 37 -26  15  33  11 -39   3  30   8  33  37  30 -36  22 -45
 -1 -33  11   1 -33 -11 -12  -3 -37 -10 -20   3 -32 -11 -43
-10 -37 -27 -46  20 -51  36 -20 -36 -12 -11   7  33  26  17
 32   6   2  22  12   1  -3   6  28  35  21   4 -24  13  19
  9 -15 -14  11  23  36 -11  13   5  22  -2  14 -17  18  -7
->
  9 -15 -14  11  23  36 -11  13   5  22  -2  14 -17  18  -7
 32   6   2  22  12   1  -3   6  28  35  21   4 -24  13  19
-10 -37 -27 -46  20 -51  36 -20 -36 -12 -11   7  33  26  17
 -1 -33  11   1 -33 -11 -12  -3 -37 -10 -20   3 -32 -11 -43
 37 -26  15  33  11 -39   3  30   8  33  37  30 -36  22 -45

-12  -6   2
 -5   5  -7
-22 -31 -62
-42  44 -55
 -3 -59  16
-34  41 -32
-31  58  11
-26 -30  11
-25  49   0
->
-25  49   0
-26 -30  11
-31  58  11
-34  41 -32
 -3 -59  16
-42  44 -55
-22 -31 -62
 -5   5  -7
-12  -6   2

-38 -35 -38 -36 -31 -41   8  13 -59  25 -25  21  53 -45  11
-47 -38  16  33 -12 -23 -15  29 -63  44 -36 -18  29 -52 -44
-37  -4 -22 -64 -19 -23 -19 -30   2 -18  14  35 -13  10 -24
 23 -18  52  41  35  37 -46  21  37 -51 -20 -14 -35  20 -34
-34 -65  48  18 -37 -11  19  40 -48  62 -42 -22  51  46  10
->
-34 -65  48  18 -37 -11  19  40 -48  62 -42 -22  51  46  10
 23 -18  52  41  35  37 -46  21  37 -51 -20 -14 -35  20 -34
-37  -4 -22 -64 -19 -23 -19 -30   2 -18  14  35 -13  10 -24
-47 -38  16  33 -12 -23 -15  29 -63  44 -36 -18  29 -52 -44
-38 -35 -38 -36 -31 -41   8  13 -59  25 -25  21  53 -45  11

-41 -29  42  55
  7   8  26  30
 -3  18  50 -26
->
 -3  18  50 -26
  7   8  26  30
-41 -29  42  55

-58   9
 53  -7
-60  15
-20   1
 62 -10
  0  31
-13  17
->
-13  17
  0  31
 62 -10
-20   1
-60  15
 53  -7
-58   9

 -2   8  -4 -11   6 -22  -5  16  -7
 -2  -4  -1   6  -6  -3  -6  -4  -3
 -5   5  -7 -11   4   4  13 -11   4
  7 -37   1  53   7   6 -18  -6 -16
 16   7  15  -3   3  23   8   9  18
  8 -35   1  51  10   6 -17  -6 -15
 -1   4  -2  -6   4 -10  -3  10  -4
  5   7  -6  -8  10 -21   3  13  -1
 12   8   8  -7   5  17  14  -1  17
->
 12   8   8  -7   5  17  14  -1  17
  5   7  -6  -8  10 -21   3  13  -1
 -1   4  -2  -6   4 -10  -3  10  -4
  8 -35   1  51  10   6 -17  -6 -15
 16   7  15  -3   3  23   8   9  18
  7 -37   1  53   7   6 -18  -6 -16
 -5   5  -7 -11   4   4  13 -11   4
 -2  -4  -1   6  -6  -3  -6  -4  -3
 -2   8  -4 -11   6 -22  -5  16  -7

 30   7   9
 -1   4   8
 -5  17  37
-12   6 -15
  7  -9 -23
-15  -1  25
 10   4  63
 -5  -2 -22
->
 -5  -2 -22
 10   4  63
-15  -1  25
  7  -9 -23
-12   6 -15
 -5  17  37
 -1   4   8
 30   7   9

 43 -45  28 -37 -40 -42 -48  41  21 -58  -8
 16 -33  49 -34 -56  -7 -59   4  24 -37  16
 -5 -13 -33 -10   6   6 -30 -19 -31   4 -11
-37 -45  15 -51  -4  40 -53 -60  29 -38  48
 13 -18  17 -25   5 -12  40  23  10 -29 -21
  9 -16  32  28  -1  -3  51  23  19  -2  13
->
  9 -16  32  28  -1  -3  51  23  19  -2  13
 13 -18  17 -25   5 -12  40  23  10 -29 -21
-37 -45  15 -51  -4  40 -53 -60  29 -38  48
 -5 -13 -33 -10   6   6 -30 -19 -31   4 -11
 16 -33  49 -34 -56  -7 -59   4  24 -37  16
 43 -45  28 -37 -40 -42 -48  41  21 -58  -8
---
 -8 -45 -14  -4  23  48 -12   3 -36  20  44 -12  58 -47
 16   8  18  -9   9 -22 -22 -18  -3 -15   8  12 -24   0
->
 16   8  18  -9   9 -22 -22 -18  -3 -15   8  12 -24   0

 -3  13  11  22  25  15  21  63
  2 -34 -23 -22 -30  -8 -31 -34
-19  -4  -6  18   1  23   7 -24
 23   1  47  20  46  41  36  -5
->
  2 -34 -23 -22 -30  -8 -31 -34
 23   1  47  20  46  41  36  -5

 17  48 -25 -12  -4 -18   6   5   0  -3 -26 -14  -5
 -3  -8  -5   9   8   5  -6   7  12   2   6  -4   4
 -5  -4  -2   5  -2 -10   0   0   5   1   4  -1   1
 -8 -10  -4  18  -6 -12   5   4  18   9   5  -2  -4
-10 -18 -14  36  -4   1   3  11  33  22   6  -5 -15
  3  -5  -4 -10   5  29 -11  -6 -19   1  -1   8 -12
 -5  -3  17 -20   3 -19  -5  -8 -17 -20  10   4  25
->
 -3  -8  -5   9   8   5  -6   7  12   2   6  -4   4
 -8 -10  -4  18  -6 -12   5   4  18   9   5  -2  -4
  3  -5  -4 -10   5  29 -11  -6 -19   1  -1   8 -12

-13  43   2  -8 -21  13  -9  16  10   2 -11 -26   4   2  -1
  0  26  -6  -2  10 -21   4 -21   5  -5  25  16  -9   0   7
 -8  16   2  -7  19   7  13  18 -14  -9 -14 -11   2   5   2
 10  29 -11   9 -18 -11 -15  -7  11   2  -7 -17  18 -17   1
-13  -3   9   6  -8 -19  40   9 -22  -6  -5 -35   2   1   4
 -5  50 -22  -7   5   9  14  22 -23   0 -14   2  14   0 -12
->
  0  26  -6  -2  10 -21   4 -21   5  -5  25  16  -9   0   7
 10  29 -11   9 -18 -11 -15  -7  11   2  -7 -17  18 -17   1
 -5  50 -22  -7   5   9  14  22 -23   0 -14   2  14   0 -12

-17 -12   9  -1 -40 -15 -14 -17   2 -59 -10  23
  3  -5   9  -1  -1 -24   0 -15   3 -32 -10   9
 14  -3  -1  -1  22   6 -14  26  -1 -32 -10  34
  3  -3   9  -1  -7  12 -33 -18   2 -26 -10 -33
  3   0   9  -1  -7 -34  -1 -17   2  25   7  17
 27   9   9   5  -7   6 -14 -17   5 -27 -10 -53
->
  3  -5   9  -1  -1 -24   0 -15   3 -32 -10   9
  3  -3   9  -1  -7  12 -33 -18   2 -26 -10 -33
 27   9   9   5  -7   6 -14 -17   5 -27 -10 -53

  9  41 -25  22 -58  59  56   5 -18 -31  27  57  59  58
  6 -12  -7  42   6  37  55  54  48 -22 -48  39 -52  18
-15 -25 -31 -42  46  13 -26  32 -14  27  39  31  30  57
 50 -20 -51   1  -4  -1  50 -35  14  21  33  22  37   3
->
  6 -12  -7  42   6  37  55  54  48 -22 -48  39 -52  18
 50 -20 -51   1  -4  -1  50 -35  14  21  33  22  37   3

-33  35 -49 -38 -27 -46  -2 -55  27 -16  45
 -1  60 -12 -35 -35  59  42  63  40  -7  33
 41 -20 -21  23 -25  29 -49  32  21   6   7
 41 -42   6   0 -44  20 -63   4  56  30  -6
-61 -63 -45   8  41  22  44  29 -40  45  -9
->
 -1  60 -12 -35 -35  59  42  63  40  -7  33
 41 -42   6   0 -44  20 -63   4  56  30  -6
